The rows of X fall into 3 groups, which share some directions, and each row is roughly a mix of its group's hidden directions.
X (121 x 11):
[[ 56   4  13  33 -20  11 -12   0  11 -47  -3]
 [ -1  18 -23 -14  37 -39  29   8  34  30 -20]
 [-58  36   4 -22  13  -3 -11 -19  20 -19  29]
 [ 17 -41   0  46   7  48 -15   2  23 -12 -10]
 [ 30 -13  -6 -14  54  24  15  27  40   1  -3]
 [ 64 -16 -11 -21   0  29  -7  -4   4 -39   3]
 [ 14 -18  43   9  -9  32  30  40   2  36  -6]
 [ -7 -49  -3 -47  23 -20  10   9   4 -40  -2]
 [-58  26  47  13   5   0 -26   5   2   4 -11]
 [  4   3  -9  19 -26 -39  35  14 -24 -41  31]
 [  2   6 -19 -43 -21 -13  37 -10  52  11 -14]
 [-42 -31 -13  -2  40 -16  40  15 -25  -4  -5]
 [ -2  46 -39  23 -38   9   1 -19   1  34   1]
 [  9   1 -23 -34 -11 -11  41 -26  24   2  49]
 [-13  63  14   6   0  45   2  14 -17  19   2]
 [ 21 -13   4 -12 -53 -11   5 -55  15   2  17]
 [ 53 -21  -8  28 -35  25  -7 -10 -21 -21  17]
 [ 10 -15  58 -13  12  -1  11  -9 -16  25  48]
 [ -7  53  12  18  36   2 -26  27 -30 -14 -14]
 [ 17 -19  43  20   0   3  57  15  -1   6  29]
 [ 11 -14  53  -2   8  18  17  45 -18 -19 -28]
 [ 44  19   3  -4  16  58 -12  15 -27  13  -8]
 [-32   7 -42  33  13 -33   4 -28 -30 -19  -7]
 [-29  -5  -9 -19 -17 -21   6 -46  24  20  46]
 [-17 -22  23  18   5 -21  13  -2  -8  70   0]
 [ 20   0  14 -23  19 -29   5 -31  62   1  14]
 [-26   7 -49  27   8  26  -2  -1 -34 -28 -29]
 [ 28  -2   7 -36 -41 -12   0  40  32  26  -5]
 [ 13 -27  10 -28  25 -22  56  31   3  15  -7]
 [ 17 -24   3  59   7  23  10 -13 -42   6  16]
 [-34  -2 -36  -1  45   5 -14 -43 -25  -2  -6]
 [-11 -16  18  42  -1 -23  45  30  10  27 -26]
 [ 14  66  25  10  10  10   8  13  33 -18 -13]
 [ -8  -7 -42   1 -16   3  31  17 -60 -11  16]
 [ 23  -2  17  -5 -33  21  26  53  -1 -36  13]
 [-34   6 -10  -5 -30  -5  26   1 -15  64 -11]
 [-28  40  11 -28  -5  19 -43  39  15  -2  -1]
 [-12 -45   7  20 -37 -31  -4  10  -9   5 -46]
 [ 26  -8  -9   8  22 -38  50 -41 -11  12  -3]
 [-30  32  55  27 -13   7 -26   0  -1  -8 -26]
 [ 24  -7  30  20 -29  19  30  45  22  21 -17]
 [-31 -13  36  20  18   9 -21 -17 -22  29  45]
 [-56 -32  -3  -6  12  -9  -1  23 -20  41  17]
 [-22  19  -7  16   5  -4  10 -38  43  51 -12]
 [-13  22  14   0   9  21 -43 -12   5  49  40]
 [ 39   9   7  15 -35  -8  40 -15  23  39  16]
 [ 14  56  12  34 -17  31 -16   5   4 -34  -1]
 [-23  16  40 -14  18   2 -36 -18  30  36 -25]
 [ -4   6  45  23  32  21 -49 -11  -3 -13  22]
 [-45 -26 -32 -31   0 -37  -2  -5  22  28  -5]
 [ 28  22  10  58 -11  28   9 -36   7 -11   6]
 [  1 -36   0 -11 -22 -43  18  10  22   2 -51]
 [ 36 -16  48 -11  12   6 -30   2  10 -46  -3]
 [ 48 -39  -6  10  34 -13  29  18 -14  26   6]
 [-15  -6  17 -53 -27  38 -24  -4  -5 -19 -28]
 [ 10 -10  -6 -70   3 -11 -14  14  40   4   1]
 [ 27  26 -16  11 -45  24  46  19 -18  11   0]
 [-38  42  22   3 -25  10  13   6  35  15 -36]
 [-36  15   2 -29 -15   8 -14  35  46  -7 -32]
 [ 20  21 -32   9 -47  14  -3  26  -7 -47  -6]
 [ 47   1  11  34  36   1  43 -23  -9   2  -2]
 [ 19 -17  40 -47  -6   4   6  39  33  11  12]
 [ 42  19 -10 -37  26  -4  24 -10  -2  24  42]
 [-23  12 -15  10  24  22  11  18 -46 -20  48]
 [-49  34  -3 -17 -11   6  26 -13  -3  28  40]
 [ -4 -50 -17  17  15 -42  15  22 -17 -35   1]
 [ -3  23 -34  22 -18 -18 -13 -27 -40 -39  21]
 [-27 -56   6   0  19 -15 -13 -21  39  26  -7]
 [-16 -41  15 -18  12   1  -2  45  21 -35 -31]
 [ 13 -10  10  -8 -30 -36  43  41   2 -22  25]
 [ 24   6  18  -7 -27  -3 -12  25  58  23 -30]
 [ -4  -7 -31  38  18 -12  56 -21   5 -27   0]
 [ -5   3   2 -36  36 -25  47  31 -24  16  10]
 [ 24 -11  40 -25 -17   1   1  19  17  58   7]
 [-51 -31  25  12 -15 -22 -29 -24  -5  28   3]
 [ 20  18  39  15   9 -19 -15  -5  49  17 -38]
 [ 28  16  43  12 -47 -24  -8  20   4 -17  27]
 [-34 -25  -5 -16 -42 -23  11  -1 -42  18  28]
 [  1  -4  59  -7   3  35 -30  13 -21  32  10]
 [-22  15 -37 -19  20   1 -43 -28 -12 -41  -3]
 [ -6  32  43 -26  17  24  -7 -14  22  46   1]
 [ 29  18 -28 -52 -25   5 -34 -12  18 -13  15]
 [ 26  21 -15 -12  40 -41  27  -7 -40  -1  11]
 [-20 -18  12  17  30 -34 -14 -49  12  37   0]
 [-18  43  47   7  17 -12   4  19  34  -4 -30]
 [ 22  -2  22 -31 -13   8  24  18  12  39 -51]
 [ 21  17  -6  46   9 -12  19 -15 -58 -16  -2]
 [-23  23 -55 -33 -13 -11 -28  17 -14  14  23]
 [ 15 -12  -1  19 -22  29  55  44 -13 -11  -1]
 [-21  -9  60  17  14   5  26  -9  28  27 -20]
 [-30   7  50 -27 -23 -29  34   7 -22   8  -1]
 [ 24  16 -39 -17 -15  -5  63  20   2   1   4]
 [-30  27 -51   7 -23   7 -37  22   0 -14 -21]
 [ 24 -11  29 -51  14  26 -10   0  43  15  11]
 [-18  52  28  18  39   1  -4   6 -23  33   7]
 [-31 -49 -15  -2  10   5 -20   9  51   8 -22]
 [-24  11 -23 -19 -23   2 -20   2  60  -6 -34]
 [-31   5   5  38   7 -11  -4  24 -12 -60 -18]
 [  8 -53  10 -32  -2  -7  54  10  14   6   7]
 [ 48   9   6   9  19  -8  50  24  14 -28  20]
 [  6   9 -22 -16 -29  44 -28  41  -6  -4 -33]
 [ 46   2  40 -15 -21  23   0  -2  31  32  20]
 [ 14  44  -6 -37 -39  16 -10  -1  41 -12  -5]
 [  2  10   3 -31 -29 -32 -21  16 -27 -39  38]
 [-41 -30   3 -11 -40  -9  15  -9 -13  42  26]
 [ 35 -26 -19 -11 -38  -8  12  -4  14 -55  -7]
 [ 12 -24  17 -27  66   0 -30  -3  10  12  -6]
 [-35  43  -4 -12   4   3 -37  29 -31  21  23]
 [-29  -6   1   2  20 -39   8 -16 -44 -30  38]
 [ -5 -24  -5 -61  36   0   8  14   2  22 -30]
 [-39   2 -20  -4   8  -2 -23 -11  56  36 -17]
 [ 34  -1  15 -57 -16   2 -16  -2  19  32  28]
 [-33 -34  40   6  -6  11  25  -3  37  34 -12]
 [ -3 -36  21  12  25 -13  10   9 -61   4  27]
 [-24 -42  46   7 -44  17 -12  11 -10 -14   2]
 [-43 -13 -13 -29 -51 -29  15   7   5  -8 -22]
 [-34  -8 -14 -39  18  23 -40  20 -36   5 -16]
 [ -7  34 -35 -35   8 -20   4  -2  50   9 -24]
 [ -5  -8 -11  -6  -5 -39  19 -22 -46  35  37]
 [-12   0  11 -20  43  13 -42 -44  20  23  -7]
 [ 36   6 -40  11 -30   9 -14 -18   8 -51  13]]

Here is one row of each group, with its name. Which group are the others in?
[ 32 -16  36 -23  -2   3  28   9  44  35  13] | M
[ 19  13  35   6 -48  27  -1  11 -30 -38   7] | Y
[ 24 -38  -1 -28  -7  -5 -27 -42  26  34  -5] | S

[ 42 -11 -33 -19  23 -21  33   3  14 -35 -22] | Y
[-12 -23   2  20 -33 -28 -31 -36 -42 -11  13] | Y
[-37 -11 -33  17   4 -19  29  24 -47 -21  -9] | M
[-10 -23  18 -39  23  -7  21   6 -32 -15  50] | M
[-14  22 -56  25   1  -1  21   2  22   0 -44] | Y
[-46  -7  13   6  53  -9 -31 -28 -17   2  -8] | M
[-44 -32  -2 -19 -25 -19  15 -14  39  29 -14] | Y
[ 38  48  -9  26  27   0  18   4 -24 -29 -19] | Y
[ 19  -2 -23 -45  -6  40   1  27  29 -34  -9] | M
[ 31  13  23  32 -34  21  19  20  -3 -43  20] | M
[ 12  -5 -38   0 -12  24 -45 -35 -13  39  -3] | S
